In the rows, 128 means zero.
One turn moves every row onto another: examples first, then more rows asked:
k_430: [100 105 153 144 163 129 148 110 137 141 133 143 112 150 165 158 140 107
 142 137 134 135 134 126  98 113 148 146 107 150 152  66 146 116 124]
k_999: [118 150 108  97 108 157 133 110 101 120 151 128 115 103 103 128 121 129
 120 123 113 109 149 113 159 169 139 142 149  92 124 152  98 121 163]
k_270: [111  99 138 150 162 118 146 100 137 135 133 127 122 147 154 145 152 129
 132 122 155 141 114 134 102 106 113 141  90 152 139  72 149 122 124]
k_716: [121 109 133 143 115 149 112 125 152 121 105 146 145 137 160 112 105 151
 114 139 136 125 200 102 128 138 141  96 138 110  86 112 128 106 152]
k_323: [173 151 151 152  85 122 109 124 148 137 168 119 136  95 127 119 118 104
 117 133 151 117 116 140 130 113 143 139 127 105 184 130  88 133 119]
k_998: [106  98 151 142 156 121 149 110 136 132 134 115 112 143 160 162 152 124
 129 116 147 145 121 122 118  99 126 140 104 160 152  82 153 130 120]
k_791: [147 188 130 138 117 132 101 112 148  99 132 148 144 118 153 133 107 103
 129 132 148  72 130 142 100 146 132 116 124 143 172 128  91 119  93]
k_740: [156 149 145  93 118 145 143 160 125 126 115  99 130 121  97 106 147 146
 112 117 139 125 144 126 142 187 164 131 150 132 142 156 102 129 147]
k_301: [102  98 148 146 163 124 150 105 135 129 127 125 117 143 165 154 146 128
 132 126 145 145 121 126 111 102 120 139  99 154 139  74 153 116 121]
k_929: [ 95 162 145 109 141 129  95 140 146 126 133 166 156 176  85 126 151 168
 127 128 140 124 124 144 115 181 110 131 115 142 136 148 122 131 101]
k_195: [125 146 124 114 131 115 126 145 112 157 146 179 162 164 102 107 169 174
 148 134 130 153 134 148 123 161 120 124  96 149 124 143 117 112 105]
k_276: [124 123 121 120 113 131  98 113 140 143 162 165 170 133  76  96 137 159
 135 150 149 148 104 133 110 159 108 145 105  99 135 112 102 129 136]
k_693: [109  97 141 144 163 123 147 114 138 149 137 146 113 159 144 145 147 117
 148 132 141 135 124 131  90 116 139 153  95 143 144  64 147 126 136]
k_669: [132 109 116 121 135 121 121 121  93 122  99 173 124 121 173 114 112 164
 141 129 133  90 166 103 125 134 157 109 157 119 109 126 139 106 109]
k_45: [100 105 147 105  94 144 117 125 123 123 152 141 113 101 110 143 104 143
 133 132 114 126 136  84 159 115 140 150 163  86 149 132 134 144 143]
k_604: [118 102 139 157 155 109 139  95 132 140 144 124 115 147 159 155 147 124
 128 118 154 139 113 136 111  96 116 143  90 146 147  80 143 127 127]
k_82: [161 168 136 136 108 128 155 170 167 107 121 142 121 113  87  93 134 137
 112 113 117  99 120 146 133 124 122 115 133 131 135 168 120 133 108]
k_566: [103  97 144 152 158 118 131 100 128 153 156 141 100 160 149 162 149 112
 136 119 142 127 129 125 107 110 147 154 108 135 152  80 147 137 128]
k_682: [125 120 102  88 102 110 127 126  86 141 152 176 123 140 117 143 118 164
 170 119 106 122 132  97 147 118 129 134 121 128 140 142 126 150 147]
k_318: [149 164 147 132 109 142 171 178 131 146 143 132 115 121 129 110 169 133
 139 111 125 123 161 147 141 120 147 126 125 157 145 153 130 113  84]
k_127: [134 148 102  93 124 153 120 116 116 123 138 135 154 123  85  97 147 148
 122 130 142 122 134 127 122 207 138 134 130 117 120 131  88 122 151]
k_742: [177 175 135 119 107 121 123 125 115 129 130 112 139 115 127 116 114 120
 110 136 133 118 131 148 139 171 152 127 128 115 155 154  70 113 156]
k_816: [128 134 127 138 128 112 106 123 134  98 107 170 118 117 123 111 102 157
  96 124 119  80 134 116 143 134 133 105 167  95 110 165 130 124 112]
k_836: [114 153 132 116 128 124 104 139 149 110 137 170 156 141  77 109 153 169
 101 125 124 127 116 129 137 169 120 104 136 140 132 169 117 142  92]
k_322: [104 102 159 142 159 123 141 119 138 150 146 134 110 160 150 164 156 113
 137 124 140 142 129 125 106 116 155 150 108 157 164  79 147 135 121]
k_229: [142 139 159 136  90 159 148 176 177 134 130 105 133 135 130 119 140 130
 118 118 130 145 193 116 143 122 146 107 127 149 129 133 124 132 141]
k_336: [175 162 104 150 108 123 120 108 110 132 155 156 135 101 173 116 132 110
 138 123 148  86 147 139 114 123 150 109 121 140 156 128  94 112  89]
k_122: [117 118 115 112  76 147 114 122 143 133 167 137 134 139 117 150 114 137
 136 116 118 139 174  82 153 119 128 116 120 124 131 129 115 162 176]
k_792: [129 121 153 144 131 137 105 115 140 114 101 157 156 102 156  97  97 142
 114 170 145 120 143 126 111 146 143 121 150  89 122 102 118  81 113]
k_466: [124 127 185 116 116 158 146 183 165 132 119 117 140 116  98  98 155 151
 119 137 140 154 142 125 132 146 150 137 150 132 148 127 136 120 101]
k_347: [127 161 141 117 132 144 124 117 107 116 108 131 136 111 143 116 109 134
 102 151 120 119 159 135 146 185 153 122 154  99 118 148  94  81 144]
k_803: [122 106 149 162 159 113 141 110 138 156 146 137 104 161 152 148 147 109
 136 126 147 129 125 143  97 107 142 154  95 136 151  77 142 124 130]
k_628: [163 148 120 163  85 131  92 105 155 136 165 130 153 130 157 129 114 108
 111 127 150 121 173 126 127 125 137  99 107 127 143 123  81 132 146]
k_342: [132 128 123 141 110 137  99 129 162 148 149 147 175 169 106 103 149 159
 118 133 152 157 169 130 116 161 118 107  94 134 104 119 103 129 150]
k_967: [113 134 142 129 142 124 100 124 130 101  91 158 108 139 148 128  94 153
 117 122 140  62 153 116 123 144 138 127 166  98 116 140 143 117 114]
k_104: [151 174 126 134 112 126 108 120 150  89 125 162 155  99 136 117 107 121
 106 139 119  96 118 129 124 142 135  89 143 145 160 151  91 123  89]
k_700: [107 150 113  86 107 128 120 124 128 108 133 170 122 143  98 150  87 146
 163 124 107  92 115 107 127 133 106 145 120 118 146 136 123 152 155]
k_846: [140 179 159 130 115 143 158 180 167 119 125 122 103 138  98 117 139 125
 130 106 131  90 141 154 125 128 123 142 126 136 147 156 131 131 106]
k_117: [118 147 101  96 103 128 132 127 138  93 130 182 138 113  87 121  98 149
 140 133  91 107 107 107 136 132 107 113 129 123 132 148 115 145 140]
k_42: [104  98 141 148 152 118 141  97 130 136 151 119 108 145 155 163 151 123
 128 112 149 139 117 125 120  95 119 145  99 150 150  85 150 134 125]

k_342 turns into k_628
k_967 turns into k_929
Now find these:
k_566 turns into k_322
k_604 turns into k_42
k_117 turns into k_82
k_318 turns into k_669
k_466 turns into k_792
k_999 turns into k_740

